[[152 128 128 152]
 [113 132 125 117]
 [112 138 151 118]
 [105 134 148 107]
 [106 126 129 103]]
->
[[152 128]
 [113 132]
 [112 138]]

[[127 133 143]
 [130 140 157]
 [125 131 145]
 [141 149 137]]
->
[[127 133]
 [130 140]
 [125 131]]

[[135 112 113 103 141]
 [106 101 109 116 141]
 [109 121 113 117 127]]
->
[[135 112]
 [106 101]
 [109 121]]

[[143 143 115 111 102]
 [121 118 107 143 117]
 [125 118 102 139 137]
 [107 112 124 140 151]]
->
[[143 143]
 [121 118]
 [125 118]]

[[129 133 127 108]
 [142 123 133 114]
 [141 126 131 104]
 [131 132 127 105]]
->
[[129 133]
 [142 123]
 [141 126]]

[[151 155]
 [106 118]
 [119 128]
 [126 124]
 [119 130]]
->
[[151 155]
 [106 118]
 [119 128]]
---
[[132 126 133 127 122]
 [137 125 121 121 110]
 [125 130 138 115 137]
 [125 125 133 120 129]
 [121 133 124 112 139]
 [128 134 105 107 122]
 [135 133 134 125 133]
 [133 128 119 129 114]
 [127 132 116 114 134]
 [136 129 133 120 124]
 [125 123 127 127 131]
 [126 124 122 127 128]]
->
[[132 137 125 125 121 128 135 133 127 136 125 126]
 [126 125 130 125 133 134 133 128 132 129 123 124]
 [133 121 138 133 124 105 134 119 116 133 127 122]
 [127 121 115 120 112 107 125 129 114 120 127 127]
 [122 110 137 129 139 122 133 114 134 124 131 128]]

[[108 107 110 107 111 106 114 107 107 139 131 108 107 129 132 131]
 [111 107 115 108 110 107 122 107 108 142 138 108 110 135 138 135]
 [111 131 107 108 137 111 111 131 125 123 117 108 107 117 117 116]
 [115 134 107 113 137 119 112 134 132 113 112 109 109 113 112 111]
 [112 109 107 110 110 113 107 109 127 107 106 116 114 106 106 106]
 [143 123 149 146 120 139 146 123 126 143 144 149 148 144 144 145]]
->
[[108 111 111 115 112 143]
 [107 107 131 134 109 123]
 [110 115 107 107 107 149]
 [107 108 108 113 110 146]
 [111 110 137 137 110 120]
 [106 107 111 119 113 139]
 [114 122 111 112 107 146]
 [107 107 131 134 109 123]
 [107 108 125 132 127 126]
 [139 142 123 113 107 143]
 [131 138 117 112 106 144]
 [108 108 108 109 116 149]
 [107 110 107 109 114 148]
 [129 135 117 113 106 144]
 [132 138 117 112 106 144]
 [131 135 116 111 106 145]]

[[135 110 109 143 139 140 128 108 124 147 138 114 149 115]
 [110 132 135 107 111 109 114 134 105 107 110 105 106 107]
 [150 151 148 149 150 141 151 150 147 149 142 146 148 149]]
->
[[135 110 150]
 [110 132 151]
 [109 135 148]
 [143 107 149]
 [139 111 150]
 [140 109 141]
 [128 114 151]
 [108 134 150]
 [124 105 147]
 [147 107 149]
 [138 110 142]
 [114 105 146]
 [149 106 148]
 [115 107 149]]

[[149 149 108 118 141 112 149 149]
 [148 126 123 118 131 137 149 149]
 [107 107 149 136 111 108 108 107]
 [107 107 148 141 124 110 107 107]]
->
[[149 148 107 107]
 [149 126 107 107]
 [108 123 149 148]
 [118 118 136 141]
 [141 131 111 124]
 [112 137 108 110]
 [149 149 108 107]
 [149 149 107 107]]

[[142 103]
 [158 132]
 [157 125]
 [151 111]
 [148 108]
 [138 102]
 [155 120]
 [154 116]
 [155 137]]
->
[[142 158 157 151 148 138 155 154 155]
 [103 132 125 111 108 102 120 116 137]]

[[132 118 123 129 121]
 [129 125 122 127 125]
 [129 107 121 122 118]
 [119 107 116 115 119]
 [122 101 117 119 109]
 [132 153 136 137 140]
 [133 153 136 138 140]
 [134 131 130 134 128]
 [123 103 119 118 116]
 [138 140 147 143 135]]
->
[[132 129 129 119 122 132 133 134 123 138]
 [118 125 107 107 101 153 153 131 103 140]
 [123 122 121 116 117 136 136 130 119 147]
 [129 127 122 115 119 137 138 134 118 143]
 [121 125 118 119 109 140 140 128 116 135]]

[[107 148 134 111 124 103 122 107 151 153 147 127 123 106 145]
 [120 103 109 134 102 106 135 135 105 135 106 133 137 107 153]
 [146 110 133 147 131 140 128 150 114 120 152 118 124 111 112]
 [106 125 115 122 121 144 130 131 137 139 155 132 108 125 131]
 [142 139 140 149 144 129 109 155 129 109 118 136 122 133 151]]
->
[[107 120 146 106 142]
 [148 103 110 125 139]
 [134 109 133 115 140]
 [111 134 147 122 149]
 [124 102 131 121 144]
 [103 106 140 144 129]
 [122 135 128 130 109]
 [107 135 150 131 155]
 [151 105 114 137 129]
 [153 135 120 139 109]
 [147 106 152 155 118]
 [127 133 118 132 136]
 [123 137 124 108 122]
 [106 107 111 125 133]
 [145 153 112 131 151]]

[[139 112]
 [132  98]
 [142 154]
 [121 105]
 [156 102]]
->
[[139 132 142 121 156]
 [112  98 154 105 102]]

[[117 133 123 144 127 120]
 [114 132 122 142 129 119]
 [120 120 137 111 141 138]
 [127 130 129 133 124 125]
 [131 119 135 103 137 141]
 [133 130 128 131 125 126]
 [119 126 139 128 135 124]
 [147 133 119 130 115 135]
 [111 129 125 141 132 114]]
->
[[117 114 120 127 131 133 119 147 111]
 [133 132 120 130 119 130 126 133 129]
 [123 122 137 129 135 128 139 119 125]
 [144 142 111 133 103 131 128 130 141]
 [127 129 141 124 137 125 135 115 132]
 [120 119 138 125 141 126 124 135 114]]
---
[[135 143 146 146]
 [128 117 110 109]
 [115 114 118 124]
 [115 126 138 145]
 [126 119 110 102]]
->
[[117 110]
 [114 118]]

[[106 136 106 107]
 [118 136 118 126]
 [123 127 119 113]
 [128 149 117 133]
 [109 101 131 106]]
->
[[136 118]
 [127 119]]

[[113 127 137 121 129]
 [110 128 141 115 130]
 [119 134 138 136 105]
 [114 132 126 119 157]]
->
[[128 141]
 [134 138]]

[[127 127 127 136]
 [145 126 127 126]
 [130 142 103 117]]
->
[[126 127]
 [142 103]]

[[127 129 129]
 [125 131 119]
 [134 123 146]
 [128 133 137]
 [100 109 140]]
->
[[131 119]
 [123 146]]

[[134 114 113 128]
 [123 101 114 124]
 [131 119 116 127]]
->
[[101 114]
 [119 116]]

[[113 155 114]
 [113 135 119]
 [110 133 120]]
->
[[135 119]
 [133 120]]
